Here are some points, each followed by its number:
[ 0.99 -0.03 -0.67 -0.22 -0.4  -2.77 -1.29 -0.76  1.57 -0.1  -0.22 -0.78
 -0.5  -1.3   1.06 -0.21  1.38  0.71  2.96  3.11  1.61 -2.09  0.97 -0.1
  0.88  0.07  1.26 -0.39 -0.99  0.38  1.38 -0.58 -1.56 -0.29 -1.05  0.26
 -0.84 -1.34  0.9   1.19  0.01 -0.81  0.22 -0.49 -0.16 -0.63  0.81  0.01
  0.91 -3.29 -0.19 -0.49 -1.11  0.3  -0.31 -0.41  1.99  0.94 -2.39 -1.27
  1.05  0.73  0.37 -1.56] 0
[-0.25 -0.37 -0.94 -0.78 -3.14 -0.63 -0.96  0.61 -0.2   0.38  1.16 -0.34
  2.39  1.52  0.23 -0.87  1.27  1.75  0.44 -0.42 -0.46 -0.74 -0.16  0.5
  1.3  -1.01 -0.22  3.54  0.76 -0.57  1.2   0.21 -0.47  0.33 -1.1   0.83
 -1.02  0.55  1.34  1.42  1.47 -1.79  1.22 -0.38 -0.52  1.19 -0.11 -0.97
  0.82 -1.34  1.14  4.19 -2.44  1.17  1.23 -0.97 -0.36  0.35  1.37  0.3
  2.27 -0.6   1.17  0.86] 1
[-1.27 -1.37  0.98  1.1   0.97  2.77 -0.78  1.02 -2.14  0.91  0.1   0.55
 -1.26  0.85 -0.46 -0.37 -1.46 -1.23 -3.26  0.78 -0.62  0.8   3.13  0.92
 -0.24 -0.43 -1.19  3.33 -2.04 -0.42 -0.82 -0.19 -0.33  0.92  1.32  1.01
  0.74 -0.49 -0.85 -0.82  0.19  0.95 -0.18 -0.15  0.47 -1.24 -1.38 -0.47
  0.87  1.38  0.55  1.71  0.65  0.1   1.11 -1.63 -1.65 -0.39  0.2   0.77
 -0.23 -0.62 -0.24  0.8 ] 2
[ 1.22  0.71 -1.24  2.12  0.75  4.92 -0.97 -0.11  0.76 -1.2   0.45  1.31
 -0.21  1.02  0.1  -0.63  0.76  0.95  0.57 -0.54  3.07 -0.89 -0.75  1.77
  1.37 -0.22 -0.9  -0.51  0.94 -0.55 -1.26  1.06 -0.59  1.37 -1.08  0.08
  0.56 -0.36 -0.04 -1.09  0.11 -1.16  1.82 -0.84 -0.21  1.85  0.9   1.79
  0.7  -0.76  0.75  1.67  1.6   1.51  1.14  0.55 -0.54 -0.35 -3.06 -0.8
  1.76 -0.56  0.78  3.99] 3
[ 1.28 -1.02 -0.64 -0.93 -3.69  1.23  0.9  -1.37 -0.15 -0.23  0.22 -0.7
 -1.63 -0.14  0.41 -0.43  1.63 -0.04  2.19  2.02  1.94 -1.1  -0.57 -0.83
  0.46  2.04  1.18 -1.25 -0.29  0.5   1.64  1.6  -0.14  0.09 -1.31  0.18
 -0.28 -1.09  0.98  0.76 -0.96 -0.46 -0.44 -0.11 -0.82 -0.22  1.99  0.09
 -0.93 -1.06 -1.34  1.72  1.04 -0.22 -1.13 -0.22  1.3   1.11  0.44 -1.55
  1.32 -0.06 -0.43 -2.7 ] 4
[ 0.31 -1.53  1.9   1.37 -0.15  1.94 -1.59 -0.82  1.28  0.25  1.32  1.46
 -1.14  0.31  1.01 -0.73  0.94  1.25 -1.38  3.67  2.03 -1.    0.58 -0.15
  1.58 -0.86 -1.01  2.82 -1.3  -0.21 -0.85 -1.15  1.4  -0.93 -0.68 -0.97
 -0.88  0.   -0.41 -0.64 -0.29 -0.93  0.07 -0.45 -0.63  3.17 -0.96  1.62
  0.94  0.78 -0.67  2.09 -2.89  0.4   1.06 -0.6  -0.59  0.11 -2.06 -1.3
 -1.82  1.23 -1.47 -1.02] 5
[ 0.59 -1.75 -0.41  0.95  1.29  1.3   0.28  0.18  0.3  -0.08 -0.98  1.25
 -0.15  0.36 -0.29 -0.82 -0.23  0.98  0.41  1.26  0.26  0.5   2.94  3.14
  0.53 -0.24 -0.71  1.04  0.61 -0.52 -1.05  1.14 -1.49  1.05  0.43 -0.21
  0.6  -0.49 -0.41 -0.81 -0.51  0.37  0.27 -0.33  0.17 -1.86 -0.42  0.76
  0.97 -1.61 -1.41 -2.6   1.11 -0.51  1.03 -0.28 -0.98 -0.4  -2.7  -0.15
  0.63 -0.61 -0.62  0.13] 6
[ 0.79  1.96 -0.89 -0.44 -0.77 -2.14 -0.52  0.07 -0.55 -1.33 -0.86 -0.91
 -0.36 -0.62 -0.67 -0.65 -0.09 -0.19  1.5  -0.7   0.11 -0.02  0.17  2.
  0.71  1.32  1.57  0.48 -1.85 -0.41  1.34  0.83 -0.53  1.51 -1.29  0.41
  0.56 -0.42  1.29  1.12  0.52 -0.69  0.84 -0.39 -1.45 -0.31  1.35 -0.73
  0.92 -1.1   1.67 -1.16  1.78  0.92  0.17 -0.51  0.88  0.5   0.53  1.12
  1.71 -0.67  1.74 -0.55] 7
[-1.48  0.77  1.35  1.58  3.46  4.44 -0.94  1.22 -1.34 -1.03 -0.18  1.43
 -0.25  0.76 -0.13 -0.42 -1.38 -1.23  0.7  -0.01  0.64 -0.25  0.1   0.68
 -0.23 -0.85 -0.29  1.4  -0.39 -0.56 -1.11 -0.3   0.35  0.84  1.3   0.43
  0.55 -1.07 -1.02 -1.38 -0.75  0.07 -0.02 -0.02  0.56  3.21 -1.37  0.6
  1.33 -0.05 -0.5  -1.82 -0.32  0.04  1.06  0.57 -1.17 -0.47 -3.01  0.32
 -0.52 -0.64 -1.12 -0.57] 8
[-0.3  -0.2  -0.57 -0.43 -1.03 -4.7   1.63  1.45  1.12  0.15 -0.34  0.14
 -0.43 -0.71 -1.54  0.33 -0.85  0.16  0.37 -1.26 -0.67  1.26  1.89  1.54
 -0.82  0.93  0.44  0.07  2.24 -0.02 -0.16  0.69 -0.77  1.11  1.34  0.92
  1.46 -0.4  -0.16 -0.75  0.23  1.21 -0.24  0.61  1.74  1.7   0.81 -0.82
 -1.03  0.52 -0.37  0.69  0.15 -1.2  -1.08 -1.09  0.69 -0.18  0.76  1.26
 -1.22 -0.65  0.24  1.16] 9
New points follow, each followed by the numbers of its five nearest points above by angle, nearest first.
[ 0.77 -2.88  0.72  0.38  1.79  0.81  1.24 -1.57 -0.56 -0.13 -1.05  1.26
 -0.09 -0.7   0.03  0.97 -0.94  0.73 -0.21  0.61 -0.68  0.83 -1.38 -0.93
 -1.08  1.01 -0.36 -1.31  1.04  0.7  -1.11 -0.92  0.63 -0.35  1.3  -1.46
  0.07 -0.54 -1.77 -0.56 -0.72  1.51 -0.05  0.18  1.08  0.55  0.19 -0.19
 -1.99  0.57 -1.47 -3.06 -0.56 -1.11 -1.06  1.05 -0.09 -0.37  1.39 -2.26
 -1.94  0.42 -0.82  1.33] 8 6 9 5 2
[ 0.21 -0.16 -0.95  0.34 -0.23  1.57 -0.49 -0.4  -0.76 -1.05  0.88 -0.64
  0.87  0.4   0.5  -0.66  0.24  1.58 -0.1   0.81  0.87 -0.96  0.84  1.31
  0.91 -0.96 -0.14  0.96 -2.39 -0.57  0.11 -0.76 -0.44 -0.07 -1.26 -1.58
 -1.34 -0.26 -0.7   0.08  0.64 -0.66  0.55 -0.23 -0.57  0.95 -0.27 -0.05
  0.84 -0.21  0.4  -2.17 -0.55  1.24  1.04 -0.86 -0.45  0.18 -0.42  0.
  0.31 -0.36  0.77 -1.46] 5 6 8 0 7
[ 0.82  2.36 -0.55 -0.43 -2.32 -2.4   0.18 -0.64  0.35  1.36 -0.68 -1.25
 -0.18 -0.68  0.15  0.95  0.16 -0.63  0.8  -0.44  0.52 -0.34 -3.64 -1.41
 -0.58  0.2   0.66 -1.71  1.    0.27  0.85  0.02  0.56 -0.76 -0.59 -1.4
 -0.71  0.91  0.22  0.7   0.08 -0.13 -0.16  0.05 -0.45 -1.26 -0.21 -0.52
 -0.33 -0.28 -0.01 -0.11  0.1  -0.37 -1.18  0.93 -0.14 -0.27 -0.45 -0.59
  0.88  0.82  0.75 -0.15] 4 0 7 1 9
[-1.4   2.31 -0.14 -0.97 -1.15 -1.14 -0.69 -0.22 -0.48  0.83 -0.45 -0.69
  0.92  0.34  0.35  0.81  0.9   2.14 -2.97  1.52  0.9  -0.42 -0.76 -0.33
  0.01 -0.89  0.56 -1.33  0.32 -0.35  0.98 -0.82 -1.32 -0.88 -1.1   1.75
 -0.93  1.46  1.15  1.32  1.   -0.28 -0.17  0.54 -0.7  -2.2  -0.33 -0.26
 -0.34 -0.55  0.88  0.8   1.29 -0.24 -0.62  2.   -0.52 -0.42  2.77  0.55
  0.91  0.5   0.27  1.27] 1 7 0 4 9
[ 0.1  -1.98  0.21 -0.3  -0.22  1.48  0.22 -1.03  1.69  2.66 -0.58 -0.47
  0.34  0.54  0.65  0.    1.27  0.9  -1.21  1.28  0.08  0.1  -3.45 -3.24
  0.05 -0.22  0.59 -1.33  0.1   0.12  0.31 -0.18  1.5  -0.99 -0.67 -0.11
 -0.51  0.38 -1.09  0.6  -1.07 -0.85 -0.13  0.18 -0.28 -1.32 -0.94 -0.08
 -0.98  2.13 -1.16  1.11 -1.41 -0.69 -0.23  0.85  0.49  0.04 -1.35 -0.13
  0.18  0.77 -1.07  0.39] 5 4 0 3 1
[ 1.14 -1.12 -0.34 -0.58 -1.03 -0.15 -1.21 -1.01  0.36  0.36 -0.72 -0.48
  0.26  0.    0.71 -0.37  0.86  1.22  1.   -3.23 -0.99 -1.08 -1.23  0.01
  0.85 -0.25  1.1   0.07  0.02 -0.07  1.17  0.26 -0.76 -0.88 -1.03 -0.35
 -0.97  1.54  0.66  1.47 -0.28 -1.48  0.14 -0.21  0.18  1.18 -0.21  0.08
  1.45 -0.02  0.16  1.14  0.99  0.67 -0.41 -0.99  0.48  1.08 -1.91  1.77
  1.66  0.32  1.    2.08] 1 7 3 0 4
[ 0.32 -1.51 -0.96 -0.65  0.62  0.27  0.1   1.48  0.07  0.85  0.31 -0.91
 -0.41 -0.64 -0.65 -0.34 -1.52  0.58  1.15 -1.41  1.62  0.65  1.01  0.54
 -0.28  0.7   0.09  0.77 -0.64 -0.39  0.16  0.4   1.16  1.36 -0.7   0.06
  1.71 -1.01  0.04 -0.32  0.32  0.3   0.37 -0.33 -0.18  1.12  2.11 -1.05
  0.93  1.32  1.29 -1.42 -0.09  0.25  0.16 -0.59 -0.04 -0.24  0.46  1.3
  0.72 -0.94  0.86  0.49] 7 9 2 3 6
[-0.79 -0.93 -0.13 -0.92  1.98  1.79 -1.14  0.94 -2.11 -1.31  0.48 -0.2
 -0.36  0.03 -0.4  -0.74  0.67 -0.58  0.94 -1.39 -0.8   0.26 -0.7   0.36
  0.02 -0.92 -1.33  3.08 -2.44 -0.48 -1.11  0.31 -0.26  0.29 -0.1   0.98
 -0.38  1.02 -0.17 -0.91  0.4  -0.69  0.36 -0.11 -1.06 -0.98 -1.66 -0.83
  0.87 -1.45  1.49 -2.59 -0.64  0.99  1.17 -0.4  -0.55 -0.21  0.42  0.1
 -1.6  -0.85  0.24  0.79] 8 2 6 7 1
[ 1.79  0.64 -0.45  1.48  2.92 -1.49  1.    0.01 -0.28 -0.87  0.06  1.06
 -0.39  0.57 -0.33 -0.7  -1.71 -0.04 -1.38 -0.91 -1.2  -0.15  1.39  2.2
 -0.33  0.21 -0.59  0.42 -0.18 -0.12 -1.09  1.22 -0.86  1.36  1.15 -0.07
  0.7  -1.35 -0.55 -0.82 -0.56  0.8  -0.02 -0.28  0.57  2.01  0.94  0.48
 -0.28 -0.38 -0.35  0.54  1.52  0.18  1.2  -0.79 -0.7  -0.34 -1.97 -0.62
  0.06 -0.66 -0.41  0.23] 6 8 9 2 3
[ 1.15 -0.8  -0.29 -0.83 -0.67  0.45 -0.11 -0.96  0.68  0.08  0.23  0.26
 -0.52  0.38  0.78  0.61  0.26 -0.94 -2.38 -0.34 -0.89 -0.9   0.82 -1.55
  0.2   0.87  1.28 -2.03  1.15  0.58  1.37 -0.19 -0.82 -1.12 -0.53 -0.87
 -1.05  0.28  0.57  1.45 -0.31 -1.4  -0.52  0.06 -0.58 -1.37  0.61 -0.06
 -0.25  1.07 -1.01  0.91  1.85 -0.21 -1.11  0.51  1.    0.81 -0.68 -0.45
 -1.68  1.33 -1.19 -3.68] 4 0 5 7 9
[ 1.35 -0.39 -1.21  0.17 -1.51 -0.45 -0.66 -1.28  1.46  0.46  0.69 -0.56
  0.15  0.39  0.77 -0.87  0.29  0.43  0.68  0.2  -1.02 -0.66 -0.52 -0.03
  1.8   0.64  1.33  2.48  0.42  0.04  1.27  0.71  0.09 -0.41 -1.03  0.12
 -1.   -0.82 -0.19  1.72  0.35 -1.14  0.28 -0.9  -0.22  0.41  1.03  1.35
  1.08  0.42 -0.03 -0.42  0.33  0.39  0.26 -0.72  1.41  1.74 -1.47 -1.97
  2.14  1.11  0.28  0.42] 0 1 4 7 5
[-1.44  2.38  0.75 -0.3  -0.55 -0.82  0.98  0.17 -1.2  -0.35  0.04 -0.16
  0.78 -0.37 -0.5   0.54 -0.88 -0.35  0.16  0.27  0.86  0.21  1.05 -4.1
 -1.03 -0.67 -1.38 -2.85  0.24 -0.14 -1.12 -0.83  1.14 -0.3   1.22  0.29
  0.52 -0.24 -0.65 -1.04 -0.91  1.51 -0.06  0.42  0.59 -4.2  -1.54 -0.04
 -0.46 -0.92 -0.53 -2.2   0.93 -1.41 -0.5  -0.51  0.19 -0.41  0.41  1.34
 -1.73 -0.66  0.03  1.33] 9 2 6 8 0
[-1.06  1.68  0.16 -0.45 -1.16 -2.16 -0.96 -0.76  0.78  0.14  0.26 -0.9
  1.38  0.52  0.46  0.64  1.16 -0.55 -1.1  -0.86 -0.69 -0.81 -0.76  0.82
 -0.08 -0.79 -0.6  -2.88 -0.73 -0.28  0.39 -0.61  0.5  -1.03 -0.65 -0.14
 -0.73  1.8   0.37  0.77 -0.21 -0.59 -0.57  0.43 -0.78  1.14 -2.37 -0.51
 -0.17  0.18  0.37 -2.09 -1.88 -0.07 -0.17  1.55  0.1  -0.44 -0.9   0.29
 -0.61  0.45  0.59  0.81] 0 1 7 9 5
[ 1.42  0.46 -0.08 -0.82 -0.73 -1.61  1.24 -0.76  0.49  0.   -0.85 -0.43
 -0.73 -1.24  0.42  0.75  0.47  0.16  1.82 -0.82  0.7  -0.49 -0.19 -0.19
 -0.33  1.23  1.62 -2.11  1.21  0.73  1.28 -0.48 -1.73 -0.95 -0.18  1.17
 -1.11  1.7   0.19  1.18 -0.83  1.15 -0.12  0.11 -0.58 -1.49  0.42 -1.03
 -1.43  1.12 -0.76 -0.13  4.63 -0.65 -1.11  1.15  0.73  0.8   3.23  0.18
 -1.12  0.66 -0.9  -2.  ] 4 7 9 0 6
